Each row is where one point has got to under a steady rotation. How many ticks took it there?
The counts run from 0 to 272.
-2.822 3.211 -0.029 -4.688 1.046 -1.174 1.394 -4.300 -1.736 1.084 0.358 0.181 0.969 0.826 0.570 3.811 -2.823 3.810 1.174 1.380 -1.855 0.928 2.214 1.822 0.400 -1.681 1.890 1.158 -1.094 1.568 1.418 -3.470 1.338 1.777 1.248 -1.764 -3.454
56
1.592 0.078 -1.481 -3.381 1.344 -1.506 -1.831 -3.307 -4.652 1.430 2.354 -2.183 1.123 1.378 4.264 1.355 -1.506 2.285 -3.433 0.587 -1.562 1.740 -0.923 -0.042 0.687 -1.796 -2.939 2.913 -0.364 -0.087 -2.202 -2.772 2.371 3.333 0.222 -2.372 -3.121
164
-1.256 3.318 -0.026 -4.394 -1.060 -0.799 -1.968 -3.327 -4.444 4.402 1.782 -1.732 0.713 1.811 1.326 2.016 -2.586 4.003 -1.357 0.949 -1.079 0.638 3.100 2.379 1.917 -1.836 0.135 1.779 -1.666 2.000 0.338 -2.669 0.539 1.930 2.337 -1.777 -2.837
57
-1.676 0.106 -0.119 1.984 1.031 -1.096 -2.346 -2.371 -1.781 -2.713 -2.373 1.845 -3.279 0.831 1.424 1.458 -2.607 1.277 -5.224 0.987 -0.948 -1.264 -0.116 -0.904 -4.991 0.627 -0.191 0.306 0.201 0.966 0.968 -3.167 -0.051 3.848 0.109 -0.300 -4.019
207
-2.199 1.024 0.452 -2.054 -2.208 -0.279 -1.857 -1.178 -3.075 -0.775 -2.782 0.247 0.196 0.645 1.951 1.133 -0.914 1.660 -1.363 1.977 2.180 -1.833 0.402 -1.495 0.777 0.137 3.683 2.974 4.913 -0.848 1.796 -4.019 3.065 4.049 0.531 1.262 -2.755
27
-4.060 0.958 -0.436 -2.419 1.804 -0.006 2.218 1.494 -2.203 1.529 -4.460 0.993 2.808 -2.498 -2.163 0.894 -0.638 2.651 -2.640 2.543 -0.710 -0.854 -1.178 -0.115 -0.988 -3.109 1.000 -1.762 -1.964 1.987 -0.611 -1.735 4.099 2.794 0.511 -4.112 -0.931
42
0.325 1.189 -0.462 -0.920 0.963 -0.896 -0.868 -2.111 -5.680 2.190 1.863 -0.956 2.490 1.712 1.700 1.978 0.907 -0.483 -2.535 2.733 2.519 -0.580 2.824 -0.743 3.350 -5.543 -1.200 -1.491 -0.765 1.272 -1.795 0.047 -1.774 -0.452 3.245 -1.413 1.138
265
-0.497 -0.650 -2.459 -3.941 2.152 -1.449 1.246 -2.553 -2.492 1.368 -2.033 -1.787 -0.473 2.412 1.810 3.547 -2.246 1.613 0.051 0.912 -0.793 -0.060 1.290 2.225 -0.265 -2.361 1.360 1.055 -0.553 0.700 0.909 -5.273 0.888 2.426 0.208 -2.356 -5.303
166
-2.710 1.778 -1.341 0.632 -1.251 -1.506 -2.599 1.647 0.322 4.229 -2.581 0.325 3.782 -0.666 -1.392 -0.311 1.053 1.353 -4.508 1.000 0.025 -1.065 0.704 -1.759 0.877 -1.386 -0.227 1.750 1.641 -0.326 -0.601 -3.193 6.274 0.960 -1.070 -2.587 -2.688
40
1.488 0.131 -0.982 3.615 -1.959 0.680 -4.231 0.426 -2.863 2.758 -3.415 1.373 0.703 -4.545 0.246 0.324 -0.035 0.942 -5.007 1.798 0.674 -1.441 4.571 0.910 1.074 0.739 2.570 -0.320 1.296 -1.128 1.376 0.763 2.289 2.120 -2.423 -1.851 -0.403
214
-2.325 0.375 -1.571 -4.118 2.244 -0.583 3.032 -1.219 -3.313 -0.390 -2.357 -0.762 2.503 0.719 0.259 3.514 1.601 -0.225 -0.022 3.144 1.876 -1.016 0.493 -1.323 0.675 -6.451 1.106 -2.686 -1.688 0.641 -0.877 -3.207 -0.614 -0.485 1.862 -1.724 -0.997
263
-3.298 -0.078 -1.165 -1.006 -0.477 0.151 -1.648 -4.903 -4.613 1.204 -0.886 0.252 2.946 2.058 -1.968 1.845 -2.107 -0.509 -1.821 4.071 0.804 -1.622 4.359 -1.317 0.076 2.132 -0.085 0.044 2.186 1.416 0.439 3.005 -2.159 2.422 -0.033 0.228 -1.609
19
0.092 0.667 -1.461 -0.581 1.743 -1.465 -3.704 -1.870 -4.525 -1.428 -2.958 1.229 0.732 -0.130 -1.491 4.818 -0.476 2.895 -2.294 -0.523 -1.525 0.654 2.341 -3.344 1.581 -0.098 1.647 -0.449 2.727 0.679 -0.209 1.973 -0.030 5.696 -1.459 -1.855 2.542
131
0.386 0.291 -0.992 3.377 2.012 -1.662 0.659 0.078 -1.144 1.319 -0.976 1.783 0.113 -1.710 0.959 2.682 3.037 -3.558 -1.396 0.254 1.801 0.302 4.226 1.439 -0.757 -5.712 -0.269 -0.420 -0.687 -3.908 -2.056 -3.552 1.044 -1.394 -1.803 -2.059 -3.271
77
-0.331 0.418 -0.442 -1.636 -0.554 0.369 -1.134 -3.930 -5.340 -1.276 -1.141 0.860 2.106 -0.492 1.551 0.681 -2.044 3.060 -2.181 3.327 -0.294 1.346 1.439 -1.402 0.458 2.175 1.370 1.874 5.055 -0.178 0.742 1.790 2.225 5.247 -2.005 -0.050 0.540
24
0.375 1.261 -1.273 -1.557 -0.782 -0.757 -1.394 -2.557 -4.827 3.333 -0.656 -0.357 -1.061 1.020 -1.001 2.045 -1.068 0.789 0.229 0.201 1.012 0.871 6.342 5.426 2.291 -1.894 0.024 -0.413 0.917 1.635 -0.005 0.311 -0.805 2.722 1.074 -0.934 -4.560
61
-2.772 -0.901 -0.855 2.178 1.316 -1.460 -0.178 -2.403 -1.301 -2.179 -4.039 1.411 -2.920 1.185 0.406 2.943 -3.546 1.785 -3.452 1.295 -0.389 -1.592 2.461 0.611 -3.347 1.460 2.022 -0.780 -1.527 1.768 3.071 -3.665 -0.118 2.732 -0.828 0.036 -3.254
208
0.154 -1.603 -2.979 -1.083 2.842 -0.684 -1.281 -0.787 -3.315 0.941 -3.830 -0.398 -2.218 3.161 0.146 4.054 -0.379 -1.418 0.940 -0.865 1.521 -0.613 2.412 3.748 0.312 -4.127 0.304 -1.280 1.725 0.302 -0.114 -1.600 -0.339 2.537 0.499 -1.698 -4.527
170
0.567 0.356 0.766 0.159 0.153 2.259 -0.549 -3.150 -5.194 0.568 -0.945 -0.758 0.589 -1.792 3.652 3.578 -1.230 -0.294 -1.055 4.665 -0.564 -0.164 1.440 -0.618 -4.239 -1.515 1.403 -0.267 3.337 -1.813 0.346 2.491 -2.999 2.924 1.322 -0.056 -2.430
198
-0.441 -0.741 0.543 3.353 1.261 2.771 0.671 -0.772 -1.146 -1.474 0.040 3.053 4.558 -1.205 1.197 4.316 1.572 0.697 -4.109 1.347 0.266 0.414 0.851 -4.127 -3.662 -4.519 0.582 0.057 1.770 -2.680 -1.448 0.788 0.628 0.544 -1.442 -1.437 0.025
8
-0.516 -0.184 0.658 3.560 0.061 2.094 1.325 -0.938 -0.077 4.546 -0.739 1.070 2.749 0.360 1.854 1.923 0.041 -1.611 -2.843 2.716 2.772 -1.451 4.055 2.481 -2.378 -5.418 0.966 -0.778 0.735 -1.104 -0.041 -0.252 -0.030 -2.102 2.370 -1.414 -4.509
184
-2.126 0.189 -0.041 -0.707 2.288 0.541 -2.898 -2.939 -5.856 -1.632 -1.398 1.399 1.168 1.275 -0.591 4.798 0.266 -0.416 -1.686 0.263 -2.198 -0.370 2.526 -3.774 -0.483 0.822 -0.958 0.820 2.170 -1.101 -0.134 2.463 -1.039 4.558 -2.590 -0.078 0.965
21
-0.793 -1.978 -1.081 3.265 1.006 -0.576 -0.699 1.347 -2.125 -0.628 -2.367 -0.937 4.321 1.218 -2.086 0.039 2.456 -0.137 -5.209 -0.121 1.543 1.342 2.301 -0.611 -0.251 -2.871 -2.904 -2.870 0.503 0.864 -4.728 -0.945 0.514 3.483 0.407 -1.477 -4.332
253
-0.134 2.228 -1.638 2.017 0.922 -0.316 -1.253 -2.953 0.076 3.095 0.068 3.642 1.381 -0.476 -0.391 1.368 1.812 -3.314 -2.335 3.541 1.327 -0.355 3.534 0.473 -2.815 -4.418 -2.016 2.203 1.150 -3.540 -0.612 0.357 1.400 -4.321 -1.751 -0.746 -3.715
188
-0.161 2.004 0.183 -0.525 1.208 -0.218 -0.733 -3.758 -5.365 0.235 -0.699 1.659 -2.600 -2.075 3.196 4.322 -0.499 -1.160 0.554 1.725 0.506 0.077 5.254 0.695 -0.042 -1.404 3.304 1.367 1.995 -2.959 1.944 -0.033 -1.041 1.880 -2.336 0.489 0.512
200
0.235 0.419 -1.379 0.069 -0.252 -1.118 -3.034 -2.965 -4.613 -0.726 -2.321 -0.521 2.850 -0.079 -2.027 1.853 -1.986 2.724 -2.910 1.698 -1.377 0.895 2.241 -2.047 1.008 1.051 1.143 -1.733 2.916 3.005 0.050 2.995 -1.622 4.969 0.137 -1.564 0.018
130
0.952 -0.182 -0.518 1.301 -0.747 1.085 0.909 2.311 -4.264 0.460 -0.431 -1.395 -0.531 -0.768 3.305 1.749 -0.901 3.410 -5.285 1.195 -0.725 2.198 2.088 2.351 -0.867 -2.671 -1.467 -2.207 -2.617 0.723 -2.222 -2.988 2.872 2.412 0.832 0.581 -0.221
71
-0.841 1.123 -2.757 0.007 -1.600 -1.386 0.648 1.086 -1.855 0.356 -3.056 -0.126 -1.160 0.807 0.451 2.131 -1.183 2.591 -2.727 2.225 -0.342 3.066 2.492 3.642 -1.376 -2.638 -0.369 -1.388 1.901 0.317 0.162 -6.655 3.766 0.060 0.001 2.873 -3.537
69
-0.251 1.404 -2.152 -0.808 0.748 -1.572 -4.171 -0.778 -2.408 -0.747 -3.330 0.878 1.129 0.971 -1.407 5.610 0.621 2.073 -0.452 -2.294 -1.351 0.711 2.621 -3.153 2.429 -1.028 2.131 1.913 4.817 -0.461 0.703 -1.165 1.155 3.569 -2.028 -0.978 1.004
132
0.783 0.242 -3.870 0.682 3.138 -2.042 -2.126 0.713 -2.054 -1.075 -4.596 2.658 -3.055 1.919 -0.239 3.815 0.850 -1.106 -2.107 -0.533 1.157 1.980 1.812 1.757 -0.815 -5.030 -2.028 -0.395 3.231 -1.031 -0.842 -1.457 2.779 0.904 -0.917 -0.435 -1.659
174
-2.521 1.604 0.898 -2.228 -1.286 0.005 -0.819 1.251 -6.697 3.019 1.174 -1.534 3.143 -0.755 0.029 1.552 2.173 -0.470 -1.963 2.302 0.882 -0.379 2.421 -0.837 1.728 -4.523 -3.311 -1.018 0.326 0.113 -3.653 -2.212 -0.540 0.959 2.503 -0.461 -1.360
155
0.188 2.210 -0.234 -0.337 0.537 -3.431 -0.512 -3.544 -5.042 1.969 2.927 -0.587 2.641 0.611 1.139 1.182 1.671 -0.536 -1.445 1.743 0.539 3.083 4.648 -0.412 2.392 -2.919 -3.283 1.331 2.377 -0.644 -4.227 -0.633 -0.772 1.165 0.424 -0.469 -0.114
159
-0.033 0.765 -0.146 -0.644 3.052 -0.561 -1.201 -2.016 -4.804 -0.505 0.982 -0.779 1.631 2.310 1.718 3.889 1.582 -0.739 -2.260 1.091 1.853 0.664 0.901 -1.751 1.006 -6.179 -2.921 -0.897 0.310 0.358 -2.873 0.535 -2.613 0.471 2.620 -1.408 0.104
266
1.308 -0.019 -1.185 3.330 -0.617 0.994 -4.165 1.772 -2.878 0.494 -3.564 2.897 0.264 -5.200 0.089 0.715 1.535 0.420 -5.256 0.204 0.372 -1.723 0.533 -0.960 -1.377 -1.981 1.322 0.402 1.954 -1.664 -0.862 1.220 2.409 3.042 -2.495 -3.048 -0.687
215
3.235 -0.745 -3.820 0.765 1.085 -1.047 -1.818 -1.288 -5.076 1.187 -2.735 0.353 -1.530 1.019 1.072 0.647 -1.239 -0.288 -3.315 1.418 3.004 1.496 3.525 3.766 2.065 -2.974 -1.569 -1.769 2.406 2.008 -0.396 2.765 1.282 2.496 -0.090 -1.141 -1.497
172
-2.969 0.867 -1.354 -1.984 1.299 0.139 2.662 0.534 -0.724 -0.107 -2.312 1.988 4.945 -2.086 -3.788 1.060 0.834 3.345 -2.701 0.320 -1.221 3.408 1.067 -0.097 -1.279 -2.347 -0.616 -0.927 0.102 0.059 -2.483 -0.543 4.534 2.779 -2.534 -2.000 -2.541
148
3.009 -0.254 -3.357 0.430 3.617 -1.432 -2.443 0.325 -5.202 -0.625 -2.859 2.393 -3.078 1.254 1.669 1.585 -0.257 -0.444 -3.359 -0.485 2.068 1.582 2.173 2.733 0.467 -4.302 -2.912 -0.985 1.409 -0.282 -1.649 2.147 2.044 2.840 -0.981 -1.174 0.170
173
-2.646 1.137 -0.410 -3.833 -1.816 2.378 -0.793 2.227 -3.464 3.300 -0.447 0.481 4.360 -2.102 -0.917 0.423 1.712 2.330 -3.414 2.435 -0.389 0.184 -1.158 -0.846 -0.352 -3.786 -2.433 0.643 0.896 0.128 -2.505 -2.771 3.793 1.227 0.536 -1.848 -3.300
151
-0.857 1.996 0.927 -1.388 2.332 0.237 -3.015 -2.923 -1.752 0.107 0.564 2.188 3.360 -3.260 -1.282 4.579 2.345 1.253 -0.797 -1.813 -2.341 -0.671 1.265 -3.088 0.220 -1.876 2.853 2.137 -0.481 -2.674 -1.324 -0.827 -0.712 1.441 -2.209 -3.948 -2.098
229
-1.781 1.054 -0.245 -3.275 1.138 -0.022 -0.145 -2.187 -3.299 1.358 -2.566 -0.755 -0.697 1.271 -1.432 4.203 -1.240 1.178 1.796 -1.127 -0.489 0.323 3.801 5.085 0.034 -2.546 1.654 -0.512 0.284 0.954 0.798 -1.350 -1.081 3.493 1.024 -1.638 -5.441
60
2.342 0.038 1.172 2.672 -0.040 0.056 2.458 0.881 -3.581 1.337 -0.340 0.332 1.094 -3.212 2.537 0.123 0.858 -0.127 -4.166 1.205 2.386 2.326 4.544 3.372 -1.153 -3.935 -0.010 -2.622 -2.381 -0.555 -2.829 -0.742 1.061 1.679 0.690 -1.908 -2.034
75
1.026 0.224 -0.161 2.499 0.563 2.553 2.175 0.155 -2.268 1.059 -0.570 0.559 0.919 0.142 3.882 1.565 -3.003 3.213 -6.318 2.831 1.352 1.838 1.064 2.400 -1.681 -4.729 0.497 -2.454 -2.787 1.291 0.228 -0.884 2.142 0.256 2.189 -1.618 -0.035
181
-1.913 1.243 -1.532 -1.188 -0.338 0.984 -1.061 -1.963 -2.516 2.777 -0.627 0.425 2.275 0.724 1.004 2.102 -1.329 0.439 -3.703 6.941 -2.144 -0.926 -0.720 -0.786 -4.534 -1.611 -2.391 0.996 1.317 -0.642 0.860 0.200 0.696 -2.268 0.864 1.084 -2.826
193
-3.045 0.461 2.022 3.048 1.497 -3.223 -0.515 0.002 -2.995 -1.623 -3.144 2.898 -0.697 0.788 -1.664 2.216 -0.097 -0.392 -4.056 -2.167 1.796 0.033 4.959 -0.613 1.089 -0.777 -0.299 -0.969 -1.197 0.961 -1.553 -0.836 1.402 4.841 -0.912 -1.850 0.954
34
0.168 0.646 -1.088 2.419 -1.003 1.530 -3.872 -2.939 -2.134 0.403 1.283 1.050 -1.882 3.767 1.962 4.008 -3.030 2.681 -5.107 0.949 0.122 -0.932 4.630 0.459 -0.758 0.242 1.075 0.730 -2.243 0.839 2.876 -2.245 -0.347 -0.358 -0.126 2.071 -1.926
99
